Where one turn sends some rows of the set: a few examples, then the rows asked:
Mifak: [-17.9   3.2 -44.3  20.7 -27.0  34.3  16.6 -28.7   0.0 -16.1 -22.7   3.5]
Bola: [ -8.4 -16.3 -39.0   1.3 -12.0  43.8  24.7 -39.6  25.0  -9.9  -5.4   9.3]
veruf: [-16.4  42.1  -9.8  -1.3  10.0  23.0  -7.9 -19.1  19.7 -10.3  -5.8   5.8]
tav: [-11.1   9.1 -11.0  11.9  -7.2  27.7  14.6 -45.4  13.8  28.4  17.4  14.1]
lubo: [  7.2   9.8 -19.7  -7.6 -14.0  19.9  -3.1 -15.3 -22.3  -2.3 -24.9   4.9]
Vipe: [-16.7  12.2 -30.9   7.0 -17.1  37.8  18.7 -21.0  -2.7 -32.1 -12.8 -11.4]
nol: [-13.4  13.2 -10.8  17.4 -25.4  32.9   8.2 -55.7  23.4 -26.3 -21.3  11.1]
likor: [  0.5  25.7   5.5  -3.6  10.6  40.6  24.4 -30.3  18.8  -4.7  -9.3  32.2]
Zoniz: [ 10.4  -7.5 -29.3  10.9 -18.5  23.7   2.5 -44.4  26.7   0.0 -30.6  12.0]
fir: [  6.2  14.4  -2.4  17.2  -9.4  22.7  -3.6 -14.5 -10.7   9.4   5.5   5.9]
fevum: [ -3.5  21.0 -18.2   5.0 -13.0  19.9   0.4 -21.9  22.4  34.2  -2.6  26.3]
sebo: [ -9.4   9.3 -19.3  -1.1  -3.8  16.0   1.3 -43.1  -2.0   0.5 -27.5 -23.8]
Lod: [ -5.4  19.0 -44.6  -3.6  -3.6  34.7  19.9 -30.2   0.6 -14.5 -35.0  31.9]
fekid: [ -7.9  10.3 -24.3   9.1   3.2  -2.7  27.9 -16.3   4.0  -2.7 -20.3  24.8]
dibin: [  1.1  12.0 -17.0 -10.9   4.8  59.0  11.1 -16.4   6.0  16.4 -21.3  17.0]
zepo: [ -9.6  23.6 -15.7 -30.0   0.5  24.4  -7.0 -36.9  23.7  -0.7   7.2  -2.2]
tok: [ -3.5  18.0 -23.2 -13.1 -15.6  14.3 -13.1 -52.1  15.8   6.2 -33.3  19.4]
vofuf: [-20.7  13.3 -19.5 -15.6 -13.6  50.1  11.1 -22.4 -13.3  22.5 -15.0  24.7]
Riza: [  4.3  -6.3 -13.1 -19.1 -16.0  24.0   3.4 -32.3   5.1  21.7  10.8   1.4]
Savi: [ -9.2  10.8 -21.3 -25.7 -23.7   4.6  -6.3 -34.4   8.8 -13.0  -5.7  31.6]
vof: [ -8.3   3.1 -36.8 -14.9  -5.7  38.5  26.6 -47.6  28.3  10.2   0.6  28.0]
Rupi: [-33.8   4.5 -24.1  30.0 -19.9  23.3  21.0 -33.1  11.4   1.8   1.2   1.2]
retu: [-10.8  17.5   6.1  -5.5 -26.2  21.2  -8.0 -43.8  17.1 -25.6   0.7   7.2]
gib: [-20.1  26.2 -26.9   8.9  10.5  26.0  30.4 -48.4  13.6   0.8  -6.2  33.8]
tofi: [-25.2  20.9 -16.3  15.8  13.9  15.0  17.8 -43.0  19.1  -4.2 -20.6  -8.0]
detog: [ -9.4   5.8  12.5  -1.5   4.1  22.3  33.9 -46.0   4.7   8.2  -7.1  14.4]
zinik: [-11.7  22.3 -19.4 -27.4 -11.9  27.3 -18.3 -30.0 -11.3  -4.7 -20.0   5.4]
dup: [ 13.1  13.1 -12.0   9.3   4.2   8.6   5.3  -8.3  14.8  12.8 -14.8  12.1]
Kopak: [-21.8  28.5 -20.8 -18.0 -11.5  44.5   2.4 -46.5  21.3   3.7   3.9 -10.5]
tosi: [ -6.1  13.8 -37.4  -1.5   0.3  43.5   4.2 -44.6   9.9  -6.8 -44.4   5.0]
gegop: [-12.2  23.6   0.0   4.1 -20.3  21.8  -5.7 -52.6  11.1 -25.6 -24.7   4.4]
loped: [-14.0   6.9   6.5  14.4 -24.3  30.1  22.3 -32.4 -16.3  12.2 -10.6  19.6]
fes: [-12.5   7.1  -5.4   8.3 -30.5  32.2   5.8 -46.9  28.6 -26.2   3.9  14.0]
bisa: [ -5.6  13.0 -15.9   2.4 -11.5  39.3   2.5 -33.2   6.8  -4.0 -11.0 -31.9]
Tos: [-24.3  17.8 -30.2   4.8 -14.2   7.9  22.6 -30.3  10.6  18.4  -7.3  38.7]
Begi: [ -4.0  26.8  -0.2  12.3 -17.8  47.6  12.7 -16.8  -2.3  -1.4 -13.6  37.9]
febi: [  4.5 -14.9 -27.0  -1.3 -26.2  13.4   8.6 -26.0  19.5 -18.8  -2.8  23.9]
Lurat: [-25.1  26.0 -17.1  13.6 -23.2  31.2  -4.4  -9.4  12.8  -4.9  16.0  14.8]
Zamu: [-13.8  -7.6 -21.1 -24.9 -24.3  28.2   2.6 -25.3   4.1  -7.5  18.9   9.5]
dera: [-33.2  28.3 -35.8 -13.0 -17.5  41.9  18.4 -34.3  11.5 -24.2   2.5   9.0]
gemo: [ -1.9  -6.0 -14.5 -13.3  14.6  41.7  32.0 -17.6   3.0   1.9 -14.6  10.3]
dodu: [ -3.6  31.7 -19.0  14.5   8.6  20.8  12.5 -17.4 -10.3 -18.1 -18.5  26.1]
suvo: [-18.1  17.7 -40.3  -7.7 -21.8  42.5   8.0 -22.9  24.7 -17.4  12.7  24.9]
Nofu: [-23.8  -5.0 -17.1 -18.3  -4.0  33.1  31.9 -23.9 -16.2   8.0  -8.3  18.1]

Begi goes to likor
gib goes to tav
Where do these go?
Lurat goes to veruf
febi goes to Savi
vof goes to Riza
tosi goes to Bola
gegop goes to nol
suvo goes to zepo
Kopak goes to bisa
dup goes to fekid
Nofu goes to vofuf

